In the rows, zero is written as 128.
Families of rows that turns and mirrors carry onto each other, the same ones carrying the whole set onto itself: the rest of each named row's family, in list order
4 families of 8 rows
daf: [ 78 122 124 131 144 101 121 112 151 140 128 135 188 142  87  86 120 116
 138 149 155]
migo: [ 85 122 125 126 159 124 122 101 165 131 114 140 151 166  93 150 110 120
 105 142 170]
bifi: [105  89 118 108 142  82 116 121 140 144 104 136 138 153 120 124 121 103
 132 143 139]
Tege: [100 106 132 139 120 146  94  94 137 133 122 154 146 126 106 120 117 104
 143 144 156]
gunev: [ 75 127 144 127 140  95 106 107 156 138 143 143 164 145  68  96 114 101
 122 152 137]
vor: [ 95 114 127 127 128 135 115 114 118 144 123 147 147 132 118 119 109 107
 159 152 171]
geg: [100 126 121 131 156 117 124 110 146 126 126 149 138 172  92 151 127  92
 114 131 171]
Sez: [ 85 129 133 135 152 120 119  95 130 150 117 136 143 178  94 143 126 108
 126 145 183]
Mok: [100 145 146 120 163  75 132 116 137 144 121 130 165 167 121 113 119 115
  83 145 137]
zofiv: [ 94 135 169 167 146 129 132 101 129 140 136 153 164 139  96 129 119 116
 100 142 134]
fepul: [105 115 109  92 138  92  95 109 145 137 107 131 148 155 131 104 116 104
 126 146 159]
sazur: [ 80 133 147 123 141 115 114 118 161 139 127 135 176 152  85  86 121  96
 120 155 175]
Pizi: [122 126 155 126 143 121 108 102 121 136 119 152 121 151 139 144 116 103
  89 138 142]
sidum: [107 109 121  95 150  81 125 115 146 123 100 147 160 153 124 103 129 110
 134 138 152]
Tiz: [ 92 135 163 155 143 142 111 107 124 150 156 148 144 141 101 120 107 109
  94 143 154]
noba: [111  99 133  99 160  91 104 111 160 149 100 136 146 133 123 104 115 101
 123 155 152]
duzo: [115 116 121 130 130 148 105 115 139 143 117 169 168 141  98 116 112 111
 139 159 159]
gof: [ 94 160 162 148 144 139 113  92 133 132 143 151 171 141 106 105 115 116
  95 144 158]
fus: [ 99 118 163 118 136 106 112 111 123 148 130 147 166 122 132  72 109 127
 114 150 135]
Rivus: [114 129 152 134 125  98 104 108 109 146 130 144 161 128 133  83 126 100
 120 146 123]
zonu: [120 111 137 127 151 108 121 104 108 134 129 161 128 142 140 137 116 123
 109 126 130]
domov: [ 68 130 144 145 132  94 105 118 161 150 119 141 165 144  92  87 101 100
 119 148 157]
Nep: [104 130 158 123 164  88 121 108 151 128 133 148 157 162 106 104 127 112
  69 128 135]
val: [117 123 150 138 128 111 105 111 125 120 146 138 155 128 135  83 106 104
 111 168 136]
nud: [ 83 125 130 118 159 111 125 104 147 155 102 151 154 166  90 146 130 115
 115 118 162]
kug: [102 132 156 128 158  75 117 106 148 117 136 129 170 170 111 123 127  92
  95 130 145]
Puleb: [ 89 149 147 157 128 131 126 104 112 126 147 152 163 161 102 125 121 118
 103 131 145]
kulum: [115 119 146 122 134 102 111 118 143 126 129 152 166 115 132  87 110 112
 100 142 115]
dapo: [ 84 132 159 126 157  73 125  99 133 132 131 119 141 154 128 112 124 108
  88 127 140]
Kov: [124 121 137 129 146 127 125 107 116 137 105 145 145 149 158 133 122 118
 104 134 162]
Viti: [132 121 133 115 152 127 122  92 113 127 124 143 147 150 135 145 134 119
 106 141 136]
mede: [ 97 117 124 129 128 147 112 108 124 158 111 159 139 124 115 107 109 128
 131 156 152]

Which other rows belong to the same family as zonu? vor, geg, sazur, sidum, Tiz, fus, Nep
Which other rows belong to the same family as duzo? gunev, noba, val, nud, Puleb, dapo, Kov

